128 stands for zero in the data rows.
Here are some points:
[159 108 174  96 155  94  71 129  74 174 124 174 176 160   0 163 198  76
 144 137 104  81 136  34 108 150 139 139 110 211 132  57 108 134 187 187
 137 121  96 110 123 155  89 155 121 116 183 255 144 146 105  88 135 198
 230  88 171  99 121 104 117 140 215 124 122 110 182  69  75 123 108]
[147 142 139 160  27  92 154  89 149 145 100 224  77 147 171  80 180 106
 184  59 169  84 152 187 154 132 143 166  50 139 122 147 192 119 125 101
  64 121  80  94 112  99 117 121 153 116 122 200  94 118 172 113 188 177
 105 132 123  79  83 148  53 140 243 148  74 142 130 143 147 121  76]
[ 80  93 111 177  75  38  49 157 136 163 139 139 158  96 121  67 134 174
 112 190  63 102 124 180 126 149 126  99 177 203 197  97 174 140 125 120
  45 111 185 134 128  72 114  96  99  87 183 112 167 152 163 137 156 118
 208 141 119 188 105  57 137 134 141 124 201 174  77  45  79 171 115]
[144 169 105 140 181  80  55  42 131 136 128 209 170  68  97  97  70 114
 145 159 119  14 142 112  98  84 124 141 145 133 126 203 127 121 179  94
  82 157 207 127  88  99 113 103 112 110 112 133 149  88 149 140 131 201
 255 150 192 121 123  78 146 139 144 158 146  81 134 152  35 132 159]
[134  95  89 155 133 134 161 148 131 202 142   2 141 127 169 190 139 132
 143 170 166 134 166 172 125 207 119 115 150 113 126  93 110 137  86  88
  80 128 151 120 136  84 128 141 131 108 225 139 109 148 156 108 180 126
 144 134 111 148  94 110 155 104   0 120 128 149 255  99 117 121  92]
[111 134 151 116 133   0 155 255 238  79 124  74  92 255 172 128   0 125
 144 143 114 125 131 122 127 143 167 128   0   0 150 117 168 132 126 101
 207 141 148 161 125 136 136 132 137 120 104  87 117 159 108 168 118  86
 131 137 137 115 126 129 120 121 139 130 185  94 144  96 147 117 108]
[ 87 214 103 142 167  52 107 127 116 193 138 159 133 129 123 149 183 133
 135 201 138  55 111 113 121 106 129  91  76 102 130  74 169 114 138 111
 135 145 149 131  89 134 140 100 110 133 171  94 135 135 144 153 188 139
   0 121 139 255 101 137 149 151 126 112 221 141 131 126 142 125 123]
[149 141 255 136 171  93 128 139  98 203  99  36 117 113 159   0 122 146
 107 195  83 106 165 152 109 103 148 203 116 100  56 143  81 140 128 129
 113 157   0 122  94 125 165 123 145 183 126 105 144 152 129 113  76 124
 208 131 134 120 140 113 191 135 129 131 184 143 123 141 119 136 140]
[125 113 255 142 191 151 181 127 142 162  77   0 172 100 122 111 118 116
 103 154 111 155 119 148 131 112 113 151 148 101 159 119  66 130 173 126
  74 144  61 158 101 128 141 124 161  95 115 110 132 149 128 144   0 130
 192 109 214 146 115 188 105 107  95 147 235 157 181 118 169 159  60]
[103  10 127  96 124 124 129 101 141 147 147 128 113 162 132 121 124 127
  96 142 154 216 127 140 134  87 145 139 121 155  74 147 120 131 136 122
 115 132 140 128 111 107 147 118 121 121 148  10 141 132 154 116 122 111
 255 106   0 122 125 137  99 114 204 123 151 127  91 121 135 142 255]
[108 160 225 135 175 133 143 117 131  12 189 158 176 106 191  95 163 155
  85 145 156  68  95 175  94  38  90 113 128 115 100 110 103 143 149 118
  98 147 117 121 129  52 151 105 141 134 255  90 156 105 107 135 130 120
  46 132 132 232  96 145 152 125 118 125 111  74 130 141 135 156 111]
[137 106  53 147 124 151  44  97 159 135 143 132 223 113 176  85 152 105
 108 184  83  77 181 192 108 178 124 154 168 180 117 152 156 116  97  46
 151  88 174 177 154  98  96 113 120  85 151 186 116  98 128 108 152 119
 216  88 123 196  94 143  53 170   0 111 199 152 177 148 126 113 149]
[222 225 123 133 188 122 106  99 121 162 187 178 128  41   0 151 161  93
  85 133 104 107 131  28 111 120 155 150 171 174 123 103  83 121 121 137
  41 145 134  98 162 128 118 163 113  94 161 255 123  96 134 100 181  52
  70 149 123 114  87 113 113 133 137 126 171 110 157 101  97 152 207]
[116 128 221 106 159 166 131 103 140  47 106  41 104 160 130 122 164 159
 152 186 181 158 162 119 149 166 140 160 175 104  99 118 133 123 191  78
  42 137   0 130 225 115 143 129 160 128  38 110 130 182 120  91 102 194
 115 102 186 134  91 176 196  58  22 122 118 121 154  85 102 102 111]
[141 152 144 142 137 214 192 181 165 177 117   9 144 226 153 141   0 149
 135 137 119 164 108 130 126  71 141  86 162 153 146 119 138 134 158 121
 176  82 125 178 101 124 130 134 124 114  28  68 130 140 117 129 124 140
 130 123 134   0 173 129 142 127 244 186 133 106 148 129  45 123  87]
[ 97 215  70 117 167 106 101 108 151 132 123 136 139  82 131 137 150 124
  83 107 111 116 115  96 126 150 134 144 129 117  99 145 180 114 116 145
 115 149  42 112 130 123 101 113 137 168  83 128 170 107 148 136 186  90
   0 167 137 255 131 106 184 127 174 121 142 114  65 120 128 115 133]
[133  83 154 126 188 120 166 105  96 194 134 136 121 137  76 161 128 111
 138  55 127 120 128  95 131 130 195 135 138 164 142 130 153 102 100 205
 218 103 172 129  98 177 130 129 133 121 130 247 113 121 122 117 130  90
  73 114 125  97 143 123 103 171 135 139   0 143 126 123  92 131 113]
[106 121 145 171 168 131 106 192 168 140 109 126 145 154 157 136   0 134
 120 152 106  99 143 170 146  61 137  80 138 154 126 142 106 125 129 100
 123 113 164 200 117 117 124 124  86  88  15 137 134 166 118 126 172 163
 212 108 153   0 131 110 153 119 182 160 192 123 125 122  23 116 218]
[128 135  53 162 111 139  52  65 141 120 169 226  43 114 174 119 140  95
 147 211  76 105 121 159 143 147 108  82  32 124 148 135 231 126 104 115
 115 122 156 186  38 115  94 114 113  92 141 194 132 177 155 106 215 161
 118 126 190 178 105 118 163 103 109 122 158 193  86 147 142 113  70]
[129 255 243 148 132 149 127 121 166 140 104   0  89 125 151 108 154 120
 164 140 123 180  99 131 106 160 118 107 132 123  68 130  96 134 124 115
  50 101  22  96 176 131 127 155 126 140 131 135 113 226 151 108  22 117
 203 108 195  68 111 109 208 105   0 162 158 117 212 159 194 153 162]
[127 105 145 100 144   0 156 240 235  20 118  65  77 255 139 138  28 127
 128 147 117 160 130 130 113 134 140 102   0  17 150  77 147 136 126 125
 110 148 154 238 159 130 132 137 169 111 139  72 128 150 119 146 105 108
 103 123 125 130 143 113 130  98 158 130 187  78 147 123 145 114 122]
[130  52 139 182   0  53  85   0 132 236  83 207 100 136 106  94 176 135
 219 113 148 119 131 255 133  82 111  90 130 166 154 119 101 169 113  88
 110 141 216 111 113 146 138 128 141 144 124 157 107 165 134 123  59  71
 106 154 139  99 137 138  82  75 162 135 145 160 193 144  56  66 198]
[151  76 104  99 145  76 166  79  81 147 160 142 104  99   0 220 122  99
 163 115 142  91 141  56 143 124 177  91 103 173 117 115 147 101 130 206
 204 132  97 115 137 190 144 190 154  88 163 235 120 131 104 119 127  84
  58 131 172 117 113 161  92 176 108 113   0 127 100 179 152 112 144]
[113  92 143 126 151 140 139 117 109 161 139 154  91 128 107 155 170  98
 148  19 111 172 119 138 122 133 185 118 177 145 130 121 118 138 101 160
 255 146 127 115 122 200 119 126 147 132  88 179  94 133  95 125 136 145
  23 136 127 121 159 117 107 155 179 140   0  91 128 145 110 122 109]
[160 146  61 149 114 255 156  74 157 182 157   0 133 143 156 166  33 140
 100 113 128  89 113 127 120 146 139 152 149 157 134  96 122 123 147 100
 225 111 198 124 123 135 125 103 154  75 129 123 136 101 115 117 137 215
 119 137 101   0 134 134 208  73 194 159  99 194  70  92 116 140  89]
[193 170 129 155 217 120 162 216 134 167 184 187 149  17   0 158  66 137
 158  80 150 118 152  21 135 168 151 149 112 121 161 147 251 123 143  95
  68 115 142 126  64 112 139 157 111 118 103 173 128 111 146 106 189  51
 186  89   0 122 104 126  59 171 131 132 159 120 127 128 141 105  84]
[110  23 162 107 160 191 132 120 114  15 145 127 168 127 170 151 126 141
  82 126 180 120 102 120 123 129 142 110 139 100 105 151 190 116  70 162
  89 117 128 121  90 116 135 118 139 143 214 134 115 134 103 152 139 154
   0  80 148 255 127 127 168 162 128 121 133 146  62 138 146 144 113]
[120 186  31 141 147 133 116 135 134  59  78 171  95  86 206  91 171 114
 116 172 160 204 116 172 117  73 118 117 167 192  67 145  88 133 162 109
 127 120 148 144 115 104 141 109   0 176 135  85 127 159 142 128 182  52
 152 133 151 255 128 112 138 112 146  98 112  84 164 109 141 110 134]
[167 222 110  75 119 167 115 132 123   0  81 145 173 144 197 101 106 134
  89 131 172 116  89 174 136 104 149 151  81 114 132 138 127 121 150 101
 121 150 255 132 177 106 132 102  97  93 145 131 134 135 119 124 185 153
  99 135 133 128 149 142 181 126   0 121 178 109 229 118 147 150  89]
[122 167 131 117 151 137 136 127 120 171 127 137 149 149  78 147 144 101
 151  48 131 130 113 115 132 139 218 102 145 122 161 135 159 141 118 141
 251 134 150 121 102 184 142 148 134 101 124 255  92 147 133 114 127  97
   0 124 124 109 131 124 107 170 156 118   0  97 121 138 112 125 109]
[129  79  74 158   0  72 101   0 124 183 138 200 116  97 159 123 136 147
 130 130 135 128 107 219 129 110 115 108 152 164 123 147 109  93  94 118
 111 106 143 135 165  95 117 121 139 196 200 208 119 189 148 107 137 152
 177 152 202 139 122 148 120 101 188 112 161 141  84  99  97  84 119]
[130 171  29 123 144  74 104 193  75 200 128 250 123 112 186 127 155 144
 116 102  94   1 115 174 137 120 112 185 101  99 126 193 134 162  78 132
  90 179 210 108 120  83 136  98 188 145 149  98 137 114 140  95 126 141
 150 127 157  76 193 103  33  86 148 129 227 154 104 145  59 152 123]
[122   0 130 110 117 138 128 117 157 153 129 179 154 116 104 131 125 142
 126 215 121 255 137  80 148   0 142  90 146 150 135 125 152 152 153 100
 125 148 149 121  89 124 129 120  20  86 127  19 138 110 136 143 171  97
 198 131   0 127 117 148 117 106 190 141 155 115 145 161 161 106 255]
[ 94 222   0 130 146 142 113 211 196 138 117 196 156  85 141 166  87 113
 185 124 170  57 124 167 147  69  80  93 162 173 133  92 168 124 171 118
 170 144  93  99  88  80 139 104 191 119  91 139 125 127 140 128 124 174
 141 120 164  86  79 102 148  35 220 146  81  70 105 205 185  88 107]
12 more points follow, each with its number after it:
[117  97 139 112 149   0 155 235 184   1 117  98 107 255 133 129  39 122
 152 152 115 114 150  83 116 124 126  91  60  26 171  75 122 117 117 116
 148 144 164 255 154 143 131 127 156 106 146  56 137 133 119 133 113  93
 119 126  83 118 154 117 151 136 226 144 164 121 136 123  98 102 106] 0
[161  62 103 108  76 113 140 131  72  65 142 206 163 104  80 163 255 125
 101   4 186 152 138  77 101 110 108 125 104 121 136 152 215 114 144 180
 174 132 153 109 161 171 118 189  99 106  96 111 127 164 142 125 159 118
 255  76 123  75 159  76  80 192 146 173  84  80 124 132  64 117  88] 1
[ 80 255 146 119 120  86 101 124 118  94 161 150 161 138 119 168 132 123
 117 173 137 143 140 169 140 145 111 131 122  78  16 124 205 137 116  70
 107 155  84 103  95  93 119  90 137 127 198  91 139 157 144 195 120 108
   0 153 103 191 135 133 133 118  96 115 211 140  60 185 183 140 147] 2
[111 253 140 107  96 142 132 158 118   0 164 174 194 117 197 131 140 129
 100  90 146  89 141 146 113  73 115 110 159 147  95  81 114 147 119  89
 169 124 151 129 143  87 147 117 144 144 255  87 152 131 104 134 110 186
   0 114 203 198 125 124 178 163  22 115 158 140 130 110  99 114  97] 3
[114 127 179 104 162 251 101 136  97  69 113 102 109 120 153  68  70 148
 114 151 103 124 127 139 114 203 144 140 144  38 120 160  88 121 149  98
 137 151 167 113 189  91 131  76 114 163 140  89 103 174 112 139 156 109
 180 154 208 255 120 123 116 141  46  81 128 166 113 105 134 120 143] 4
[ 75 202  73 127  89 107  76 225 136  54 161 136  75  31 190  65 133 143
 127 174 116 109 153  87 122 118 120 139 229 150 105 212 112 101  99 160
  47 141 149 125 145 149  99  95 187 169 162 233 141  21 118 122 113  65
 119 145 117 122 140 111 136 122 196 105 140 114 204 132 123 150 157] 5
[165   0 127 133  42 140 138 169 128 201 145 167  51 101  76 171 138  72
 128  75 159 164 131  75 129 166 142 121 151 188 146  82 178 117 146 255
 117 149 147 111 109 137 144 142 130 125  90  65 115  70 145 120 146 126
 255 119 151 103 111 128  82 144 128 110   0 139 107 212 167  73 154] 6
[243 255 118 126 146  48 182 150 124 161 121 172 166 153  26  91 125 114
  99 122 115  48 173  58 129 192 154 156   0 104 123  89 149 142 147 129
  37 168 200 116 128 133 146 121 164 110 155 255 121 116 113 139 138  69
  48 135 107 120  93  92 130 155 133 135 187 165  77 114  65 157 111] 7
[103  83  99 146 172 198  70 100 121  60 139 188  88 118 139 123 156 130
 102 141 121 108 122 152 133 177 131 140 145 103 127  83 157 128 171 115
 128  99 145 121 149 110 105 151  85 161 148  44  80 115 141 127  83 113
   0 142 130 255 111 125 107 152 170  83 116 156 104 142 185 131 177] 8
[129 195  82 125 130  77 180 136 106 128 114 158 143  59  16  77  95 138
 121 109 139 172 113  82 164 146  92 164 103  79 152 101 138 127 121  72
 194 138 119 130 190 213 160 151 140 135 150 162 164  50 176 114 165  70
 191 148 138  78 116 134 167 135  49 104 109 148  34 122 125 128 143] 9
[116  71 140 166  85 123  47 103 118 117 147 247 114 118  98 158 127 100
 124 160 125  81 129 190 158 162 119 111 123 160 107 153 149 130 141  94
 137  96  85 164 140  81 128  84  83 140 117 178 142 125 114 146 128  65
 255 153  98 165  77 114 121 128 111 142 127 130  90 139  69 166 161] 10
[118 142 127 164   0 132 141  98 137   0 111 125 120 120 182 111  69 156
 244 112 131  85 129 255 128 139 115 126 174 174 127 148 113 113 115 131
 136 183 165 136  97 112 119  96 158 160  75 192  67  97 137 147 160 183
 200 154  97 112 122  76  98 116 145 111 123 161  88 131 145 105 119] 11
Which two of these numbered points are nearest to each point below, looking only along the 7 directions in which the first points spread most? Their numbers follow each, nearest first.
[126  44 130 120 123 108 142 169 136 226 147 136  85 158 106 123 148 119
 108 161 138 179 126 101 124 116 143 126 142 123 114 125 131 121 128 134
 101 124 105  91 110 137 144 144  63  99 107   0 136  98 112 137 146  79
 254 137   0 112 151 126 100 112 213 132 200 122 100 116 149 152 255] > 6 10
[107 127  92  96 144  78 243  56  81 131 121 238 172 119 132 168 125 159
  72 116 124 118 141 112 129 114  94 142  85 194 156 103 175 116 149 180
 179  70 154 139 122 168 116 145 151 163 130 126 143  88 123 109 170 148
 211  86 154 105 106 156  31 186 166  94  79 130 116 106  88 109 114] > 1 6
[255 198 153 107 140  61 181 196 230   0 119 119 177 255  89 137 118 127
 156 140 115 144 120 109 121 174 131 133   0  62 146 128 150 131  98 119
  34 132 207 146  94 135 137 125 111 127 134  97 133 158 123 128  76  64
 111 100   0 129 135 137 121 110 251 119 202  82 134 107 144 111 129] > 0 9
[122 155  62 161  47 138 127   0 122 104 141 200  92 135 207 140 165 106
 255  41 114  40 146 247 109 189 108 129 128 150 147 180  10 125 144 137
  90 127 177 122 110 114 156 141 144  96 153  45 124 117 101 181 100 215
 107 123  82 101 126 106  81  99 162 142 183 147  88 117 164 105 155] > 11 10
[108  98  69 136 184 138 125 114 151 100 145 254 146 107  89  82 161 113
 108 198 126  31 141 146 129 189 128 141 108 151 147 109 122 135  79 137
 158 102 190 110 244 125  74 106  87 116 135 168 140 159 117 140 185 184
 124 133  89 103  61 126 130 142 124 154 107 128  55 108  94 116  81] > 5 9
[119  21 127 204 111 136 131  96 152 203 128 140 129 169 135 141 149 139
 112 129  30 255 119  98 126 130 144  56 138 109 121 142 160 139 171 136
 103 149 172 118 106 110 135 141   0  90  69  65 105 149 130 139 149 138
  93 199   0 113 137 152  97 148  95 149 192  71 138 104 118 147 255] > 6 1
[120 231 194 124 150 161  77 136 129   0  78   0  89 136 143 178 153 120
 147 207 181 107 128 149 130 134 114 115 181 138 151 133 106 153 146 143
  96 166  44  91 160 113 133 110 145 115  67 109 116 212 143 133 101 170
 236  93 134 151 138 122 164 104   7 114 181  87 172 133 193 112 123] > 4 5
[ 95  33 112  92   0 110 119  23 146 144 101 216  67  85 106 141 132 153
  92 114 116 119 125 178 152 158  87 139 108 140 171 135 145 164  51 183
  73 110 148 146  76 122 179 114  92 172 176 218 106 141 144 115 159 115
 175 170 138 144 163 129 138  91 157 120 173  62 232 109 186 108 171] > 10 1
[ 84   0 102  92  44 141 193 114 118 164 170 186 144  84  89 168 253 106
 125   0 132 156 132  96 143 135 109 155 117 163 156  72 196 123  98 216
 117 136 151 163 114 135  87 150 160  98 176  95 112 107 147 124 102 102
 255 139 160 119 156 106  89 139 152 139  37 162  92 127  77 119 160] > 6 1
[ 64 178 122 122 133  39 174 247 201  93 122  76  70 255 157  89   6 127
 130 173 103 134 136 128 105 119 134 165  48   0 141 109 121 141 145  36
 255 129 135 122 131 146 145 136 154 102 100  99 142 172 117 153 122  93
 130 131 131 117 182 126  98 104 143 163 218 131 109 106 125 133 126] > 0 9
[ 96 255 212 104 196 162 149 106 166   0 102 190 173  97 178 118  98 152
 103 158 138 109 107 132 146 152 113  76  92 108 109  87 118  78 113 126
 110 122 174 110 129 112 125 127 167 183 130  75 147 120 101 128 140 224
   0 142 187 208 107 102 185 107  41 137 150 158 134 111 127 144  91] > 3 2
[244 255 115 116 159 101 111 134 128 152 121 138 117 155   0 150 143 110
 106 125 145 131 128  71 136 129 135 132 146 118 104 125 185 143 131  75
   0 151 115 136 131 108 125 174 133  95 128 243 154 125 142 136 100 140
  49 150  10 123 140 135  94 147 184 185 160 124 101 126  33 127 191] > 9 1
[223 196 151 161 161 108  94 118  91 152 182 101  19 148   0 136 100  95
 132 134 152 149 130  53 113 121 148 201  81 179 121 125 120 134 139 133
 131 106 211 153 139 170 116 139 167  61 136 255 101 150 157 147 158 121
 100 100 135  95  59 166 101 156  93 112  41 105 105 157  83 123  79] > 9 1
[167  62  84 121 156  38 156 161 148 243 151 255  77  89  74 175  99 159
 148 170 128 129 130  84 162 132 131 165 100 158 121 146 121 136 142 136
 202 128  89 113  87 175 107 137 112 111 127 211  79 148  69 103 142  61
 196  86 169 107 105 122 135 219 185 115  76 116  13  86  92  89 115] > 1 6
[100  53  92 118 142  74 120  97  50 116 166 166 137  94  90 137 126 128
  49  32 168  85 147 117 132 148  97 166 142 146  89 101  86 143 130 135
 197 167 154 147 105 136 147 148 199 130  77 202 175 138 118 115 122 145
 197 121 121  97 170 109  86 197 204 138  55 163 175  87  77 137 134] > 1 6
[196 124 151 125 126 136 131 129 126 145 150 254 164 217  96 160 130 109
 148  70 135 149 132  45 127 120 109 124  98 173 136 115 127 129  51 255
 105 145 161  98 100 187 143 137 114 126 111 121  59 137  48 105 124  98
 131  74 125  93  27 119 119 198 160 133 136 145 126 140 150 138 117] > 1 9
[113 255 105  92 129  90 117 118 164 130 159 159 182 152 147 105 194 144
 115 127 125 106 114 126 155 157 122  95 107  62 149 100 148 119  57 146
 126 126 132 136  72 126 135 118 107 184 185  80 148 123  90 127 157 115
   0 115 138 255 144 147 188 131 146 142 189 146  89  71  76 137  80] > 2 3
[184 169 123  78 165 112 164 255 123 162 111 254  27  33  36  91 132 119
 155 167  78 128 116  38 120 149 157 143 142 142 178 172 162 129 141 117
 186 113 142 116  77 163 127 143 167 155 187 255 139 106 127 112 105 139
 223  75 151  89  76 117  57 143 124  78 178 145  87 132 103 100  56] > 7 9
[127 141 103 137 163 180 143 127 133 140 107 194  95 105 197 108 158 113
 160  96 117  65 103  93 120 207 124 153 148  41 139 103 144 130 111 140
 104 107 158 111 123 110 155  78 111 146 198  63 136 158 129 129 138 161
   0 115 137 255 104 106 140 136 120 120 171  92 146 115 179 109 104] > 2 3
[247 255  68 120 120  69 114 183 188 108 156 156 197 207  35 142  94 122
 130  97 156 158 131  77 134  76 163 123   0 102 151 106 124 150 159  82
 149 154 109 115 114 150 134 135 130 114  81 221  88 127 132 135 183 136
  18 120  94  99  93 138  68 176 209  87 127 125 166  93 105 158 161] > 9 7
[ 85   0 141 130  48 117 165 189 131 220 151 111  52 139  94 105 163 157
 138 202 129 193 127  69 129 132 130  86 118 145 164 115 168 107 158 208
 107 114 187 128  96  82 138 137 159  96  64   0 164  24 109 144 131 107
 255 108  43 128 143 138  84 146 202 143 255 131  24 156 216  87 193] > 6 10
[137 139  69 169  24 103  47 111 129  90 115 176  65  94 138  84 128 157
 246  26 132  99 122 255 127  71 111 134 101 143 158 154 114 139 108 116
 131 119 131 145  88  92 111 120 153 129 107 155  99 150 140 131 125 203
 136 169 212 103 116 167  92  67 163 119 150 171 127 132 147 161 119] > 11 10
[108  85 136 183 116 101 114   0 136 153  28 247 182  81 135  77 147 156
 109 133 105 151 120 183 117 164 127 164 116 148 147 195 106 124 144  74
 100 156 125 102 228 106 110 120  74 151 137  97  94 115 133 108 156 166
 189 115 139 222 117 141  84 107 157 112 170  86 128 138 153  98 115] > 10 5
[103  86 143 108 129 133 195 148 147  62  69   0 124  10 160 104 173 130
 155 209 120  95 146 160 139 141  89 115 164 121 133 168 127 147 104 108
  83 111 126 123 223 131 128 106 130 101 130 135 126 131 132 128 129 174
 126 140 255 141 125 136 155 144   0 108 164 131 158 167 171 132 157] > 4 3
[105  96 148 130  97 143 105 136 130 196 101 196 102 110  74  55 174 120
  65 125  29 187 171 130 121 169 118 145 107 195 120 184  62 133 182  97
  68 146 140 143 138 122 167 104  60 136 170 175 178  70 205 111 171 157
 142 160  70 103 131 152  88 121 178 154 135 130 167  64 109  67 124] > 10 1
[140  80 197  93 148 220 149 139 136  11  87  39  64  75 132 128 168 138
 142 146 164  91 114 163 106 146 147 150 114  54 152  92  93 145 128 130
  95 142 135 134 205  95 148 115 122 182 140  62 127 128 152 106 120 160
 173 160 212 224 134 133 134  61   0 123 143 112 192 115 111 126 151] > 4 2
[112   3 122 110  21 136  74 125 129 158 121 214  82 113  41 189 155 116
 104   0 158 120 117 155 148 159 128 101 107 187 146 165 108 109 134 242
 183 135 159 106  75 175 108 185 171 112  27  78 133 119 110 134 176 114
 200 112 124 133 178 125 104 154 162 106  16 111 150 152 101 141 125] > 6 1
[171  94 107 122  12 147 133 178  81 134 185 250 112  65  40 192 147 125
 155  74 119 135 118  97 146 175  78  61 171 168 121  87  89 131 149 208
 181 104 159  99 126 149 146 216 134  95  25 107 144  86 118 119  90  51
 230 132  79 129 185 121 115 177 149 110 191 116  75  80 112 114 100] > 1 6
[ 73 113 117 155  61  88  44 122 115 148 117 235 127 116 148  44 183 126
 191  47 129 116 113 187 134  89 168 155 116 196  90 153   5 129 108  94
 116 111  87 145  92  87 128 139 186 117 149 158 152  96 134 142  31  67
 241 143 131 116 150 165  60  97 178 157 228 173 119 152 211 104 110] > 10 11
[166  25 109 117 150 172  99  96 134 141 121 180  68 115 156 131 140 102
 116 176 144 123 105 134 122 177 111 176 141  93 149 128 182 100 145 109
 109 107 144 102 125 108 122  96 137 119 255  60 118 105  97 128 160 160
   0 124 106 255 132 126 170 191 133 109 183 116 107 126 144 100 147] > 8 2
[170 135  74 105 152 174 166 127 128 135  71   0  91 128 174 106 195 115
 175 245  67 115 128 141 116 164 120 115 163 179 129 143 106 143 119 100
 142  74 103 147 232 119 136 122  89 122 151 120 128  89 157 146 102  95
 142 133 136 232 141 137  97 103   0  92 152 156 119 146 197 147 102] > 4 2
[142 144 136 146 155 192 163 174 150 195 132  70 127 238 129 131   0 129
 146 159 125 113 121 126 125  56 148  61 172 148 125  88 139 136 133 131
 172 116 148 196 116 144 136 138  89 122  43  81 129 135 124 141 117 112
 140 108 146   0 170 133 113 118 232 172 156  90 146 136  22 124 142] > 6 11
[134 129 116 117 152 119 194 161 155  64  62   0  42  60 135  95 103 126
 170 179 144 105 151 147 112 145 106 151 159  62 151 181 145 145 160 128
 115 141 120 116 252 116 117  97 107 131 102  82 102 140 140 110 102 174
 156 127 250 167 128 143 190 118   0 118 166 135  87 112 185 139 135] > 4 2
[109 237 130 127 165 135 142  58 122 133 112 231 106 184 151 182 131 112
  93 150 102  27 131 168 124 155 116 132 149 107 100 211 122 156  90 143
  77  86 134 144  63 133 119 125 134 145 246 189 163 181 102 103 109 172
   0  81 136 237 100 123 157 153 133 125 110 121 122  80 118 113  91] > 3 2
[108  71 130 150 157 197 175 145 118 106  59   0 105 153 212  95 211 132
 113  99 121  28 122 168 126 140 137 189 157  35 173 160 169 138  99  88
  92 145  72 149 233 114 173 129 177 109 144 117 111 109  91  96 158 112
 197 123 131 210 124 140 135  83   9 144 145 125 195  89 122 159  48] > 4 2
[128 184 159 154 158 166 161 168 158 188 141 101 144 197 120 133   0 148
 141 123 128 173 117 148 119  53 134  46 147 149 135 120 153 124 133 125
 168  72 122 153 102 137 137 151 126 119   3 101 125 151 128 138 105 113
 154 124 139   0 162 141 103 145 231 183 191 125 122 134  17 110 134] > 6 11
[216  49  83 105 142 130 122  81  89 125 148 181 115 126  58 178 207  63
  58 130 126  67 150  97 130 129 149  85 158 172 158  99 134 100 127 214
 147  83  39 111 106 184 125 161 124 116 129 255 119 106 128 135 193 188
 155 128 104 109 136  93  78 184 169 137  69 167  43 166 106 116  69] > 1 6
[ 98  98 142 128 195 116 204 109 116 152 190   0  85 136 129 146  75 155
  91 169 134 118 110 121 139 112 122  55 146 158 166  43 193 130 180 118
 156 136 101 189 109 124 114 108 148 115 202 111 133  18 118 114 165 198
 185 136 151   0 139 129 163 144 228 187  99  93 207 102 102 141  46] > 9 1
[110  91 233 133 141 127 130 157 135 192 113 174 122 137 138 143 125 128
 105 111 107 100 133 133 131 152 134 141 136  76 118  82 118 111  85 134
 153  84 147 131  90 135 125 144 115 179 255 107 106 127 152 129 119  84
   0 128 115 255 104 100 147 148 144 118  70  83  71  68 141 112 177] > 8 2
[121   0 181 172  30  87 129 163 132 167 177 150 205 190 160 131  82 108
  92 148 111 255 139  82 119 183 113  17  69 120  61 166 165 126 138  77
 115 137 117 111 125 132 171 132  52  97 132  68 151 133 148 124 112 103
 149 150   6 124 136 172 127 133  72 150 162 127 142 108 144 128 255] > 6 10
[109 206 118 132  80 181  90 102 130 126 117   0 167  74 166 158 143 132
 145 155  86 192 108 167 121 100  93  99 207 118 130 160 192 144 105  99
 157 127  86 135 212 139 119 126  79 116 176 138 148 112 124 142 115 141
 101 148 142  93 155 165 224 137   0  80 190  99 201 118 152 129 164] > 4 5
[101 255 139 123 164 179 198 108 121  20 101   0 169  46 144 146 149 157
 125 209 161 189  85 152 106 185 135 103 141 140 103  89 115 151 102 143
  81 161  33 104 191 142 150  97 133 140 131 155 110 132 114 146  25 112
 174 119 179 101 124 132 209  88   0 102 197 126 167 167 198 137 129] > 4 3
[130  42 146 134 131  70 138 119 124 119 112   0  61  96 127 153 148 120
 101 157 123 134 152 157 124 162 123 145 167  97 105 179 102 141  87 125
 255 171   0 144 202 110 137 142 122 114 107  82 155  90 134 150  81 104
 183 115 243 126 124 124 211  92   0 121 210  85 222 127 160 131 121] > 4 9
[123  97 158 111 129  82  54 207 127  53 173 128 134 164 177  68 110 120
 104 118 100 104 205 123 133 140 147 110 150   9  89 171 153 157 137 119
 255 159 169  92 135 103 104 123 140 134 183  67 131 106 129  99 128 146
 165 137  62 113 150 132 100   0 216 168 157 100 193 105 131 139 128] > 0 11
[116 185 255 109 132 117 169 139 144 170  85   0 129 128 148  80 165 129
 165 131 128 115 133 150  98  92 147 125 163  86 140 128 106 154 138 128
  80 140  33 128 130 135 127 115 151 125 129  90 135 184 136 123  73 134
 109 158 199 149 135 148 116  92  29 130 169 157 178 139 217 149 118] > 4 2
[127   7  48 199 112  66  94 161 142 124 133 154 172  86 121 100 113 143
 141 110 100  70 117 126 161  43 122 147 138 157  74  96 206 109 142 132
 109 162 147 151  99 107 175 139  78  80  54 117 163 113 101  88 149 167
 187 192 171 205 116  62 128 138 231  95 164 210 151  95 110 154 144] > 10 5
[126 255 102 105 155 133 123 152 133 174 133 255 128 194 171 145 125 157
  66 158  63 195  85 155 122 161 100 142 129 139 117 104 175 139 127 104
 115 151 130 121 215 145 147 106   0 124  91 141 120 159 116 149 112  99
 134 116 153 144  57 140 181 119  82 114  98  96 113 105 172 109  82] > 5 4
[117 255 108  77 193  92 150 100 107 122 178 158 154 166 118 159 118 148
 165 148  63 224 157  92 151  97  84 154 116 163 168 124  98 148  24 100
 138  72 156 146 114 128 127  78 125 158  81   0  92  47 156  96 176 181
 119 117  95 138 148 128 225 115 177 118 255 104 104  86 149 136  84] > 5 4
[112 255 123 131 120 134  71 141 115  15  90  26 159 143 127 159 153 143
 122 187 174  82 101 128 105 114 137 154 147 112  63 115 139 125 127 114
 107 115 134 127 143 133  96 113 118 159  45  74 134 150 162 118 131  53
 174 133 175  76 122 176 217 143  85 102 163 108 169 145 193 133 133] > 4 5
[116  24  38 167   0 102 160  72 130 136 102 165  51 182 247 114 169 142
 199  45 152  88 119 255 128 110 127 138 107 182 137 138  31 111 129 125
 122 125 157 115  93  90 124 134 153 125 182 180 131 103 178 140  92  85
 115 113 159 109 133 124 116  82 203 127 191  78 153 129 113 158 112] > 11 10
